Each row has a name. After each piece below comes the name of the row it's from. Each question is about the rows just above it.

[107  70  96 127 142  95 177] = R
[144 113 171 156 120 135  98] = F
[107 103  63 150  80 104 147] = H
[110 101 170 119  57 112 137] = X
[117 114 111 125  35 117 131] = T
[ 95 102 149 148 157 121 126] = G
[116  76  75  92  83 106 138] = L
[134 102 149 148 182 105 172] = P
[128 126 153 151 152 106 135] = B
[156 118 127  90 124 121 114] = D
[107 120 119 102 137 145 122] = S
[ 95 102 149 112 115 145 132] = J
The row with [103  63] is => H
which: [134 102 149 148 182 105 172] => P
Where do [156 118] appear? => D
which: [ 95 102 149 148 157 121 126] => G
which: [76 75 92 83] => L

[ 43  54 174 119 212] -> U
[120 212 132 128 144] -> C
[ 95  54 119 212 174] -> V
which: [132 128 144] => C
which: [ 54 119 212 174] => V
[ 95  54 119 212 174] is in which row? => V

[122 126 127 164  87 191 161 158] = zav
[157  81 120 156 110 142 164 158] = bel
[ 84 180 114 121  69 208 137 151] = lusa
[126 136  90 215 120  96 110 131] = Numi
[122 126 127 114  87 191 161 158] = zepof
[162  75 135 125 120 143 168 153] = moza
[114 161  87 122 126 191 127 157] = zunu
[ 95 172 127 108 111 158 116 124] = vibud
[150 103 153  95 176  80 118 102] = Mumo
[139 124 155  88 192  61  95  83] = bibi
The row with [122 126 127 114  87 191 161] is => zepof
Where do [126 127 114  87 191] appear? => zepof

[146 105 119 146 102  74 142 193 106 109 173 172  89 137  85 124  53 156
 114 131  28 104  58 125 158  98 171  98  42 221 165 122 149  85 169 170
 145 131 144] -> K
[170 112 128 110 205 209 179 129 201 138 138  82 182 112  40 138 131 122
  31 161  62 105 123 143 107 143 105 191 106 138  85 156 173 215 151 119
 117  76 159] -> W
[170 112 128 110 205 209 179 129 201 138 138  82 182 112  40 138 131 122
  31 161  62 105 123 143 107 143 105 191  42 221 165 122 149 170  69 129
  79 143 180] -> M
[170 112 128 110 205 209 179 129 201 138 138  82 182 112  40 138 131 122
  31 161  62 105 123 143 107 143 105 191 106 138  85 156 173 215 151 119
 117  76 159] is in which row? => W
Where do [193 106 109 173] appear? => K
which: [143 107 143 105 191 106 138  85 156 173] => W
which: [170 112 128 110 205 209 179 129 201 138 138  82 182 112  40 138 131 122
  31 161  62 105 123 143 107 143 105 191  42 221 165 122 149 170  69 129
  79 143 180] => M

[116 182 118 100 160 145 136 122 196 144 113 116 158 124 149 183 179 217
 145 145 208 217 171 148 179 117 104] : sovo
[166 136 207 204 149 211 113 200 138 179 198 175  92 151 204 152 160 109
 106  98  99  93 183 187 160 183 205] : Beziv
[187 120 183 202 142 154 170 179 106 158 188 186 148 180 150 118 122  85
 161 162  96  87 129 152 122 185 197] : Velo
[116 182 118 100 160 145 136 122 196 144 113 116 158 124 203 152 160 109
 107  99 100  93 182 187 160 183 205] : Gota
[116 183 118  99 161 145 137 122 197 144 113 116 159 125 149 184 180 218
 146 145 209 218 171 149 180 117 104] : negug
[116 183 118  99 161 145 137 122 197 144 113 116 159 125 149 184 180  83
 152 152  91  83 132 153 123 184 197] : desoz
[167 136 207 205 149 211 114 200 138 179 199 175  93 152 204 152 160 109
 107  99 100  93 183 188 160 183 205] : nugu
[116 183 118  99 161 145 136 122 196 144 113 116 158 124 149 183 179 218
 145 145 208 217 171 149 179 117 104] : luda
which: [120 183 202 142 154] => Velo
[116 182 118 100 160 145 136 122 196 144 113 116 158 124 149 183 179 217
 145 145 208 217 171 148 179 117 104] is in which row? => sovo
which: [152 122 185] => Velo
which: [116 183 118  99 161 145 136 122 196 144 113 116 158 124 149 183 179 218
 145 145 208 217 171 149 179 117 104] => luda

[144 164 148  84 112 177 128 195 138 113 140  88 137 120 118 193 129 124
 225] = Vulo
[144 165 148  85 112 177 129 195 139 113 140  89 138 120 118 193 130 125
 224] = mudof
[153 127 134 193 178 138 227 140 209 187 115 232 200 198 178 178 180 132
  96] = Gok
[163 189 181 123 139 177  88 175 106 129 202  84 116 118 138 137 136 185
 218] = Kag
[122 128 178  84 189 201  89 106 181 138 175 163 177 194 195 123 184 185
  88] = kudap
[145 164 148  86 113 177 130 195 140 114 140  91 139 121 119 193 131 125
 224] = momal
[163 189 181 122 138 178  89 175 106 128 201  84 116 118 137 138 136 184
 219] = Mepan
[144 164 148  84 112 177 128 194 138 112 140  88 137 119 117 192 129 124
 224] = Sis
[168 146 162 226 200 136 188 120 178 199 168 226 178 194 194 125 183 184
  88] = Gumi
which: [164 148  84 112 177 128 194] => Sis
Which row holds [128 201  84 116]? => Mepan
which: [106 129] => Kag
which: [163 189 181 122 138 178  89 175 106 128 201  84] => Mepan

[169  64  63 134] : tos
[173  82  67 135] : vinus
[172  81  70 132] : Fibo
[ 64 170  80 133] : sumuz
[170  39  58 133] : Matov
[170  80  64 136] : gomur
[160  54  58 129] : guzar
[171  81  70 132] : nage
[166  84  66 135] : duda
[166  64  63 135] : figar
[ 82  66  63 134] : vogub
which: [82 67] => vinus
[170  80  64] is in which row? => gomur

[101 110 127  67 110  82] : Y
[127 101 110 132  67 140] : Z
[127 101 110 132  67  53] : N
which: [127 101 110 132  67  53] => N
which: [101 110 127  67 110  82] => Y
which: [127 101 110 132  67 140] => Z

[ 44  36 220 212] : A
[223 212 181  46] : Q
[181  77 216 212] : E
which: [216 212] => E
which: [ 36 220 212] => A
which: [223 212 181] => Q
Which row holds [220 212]? => A

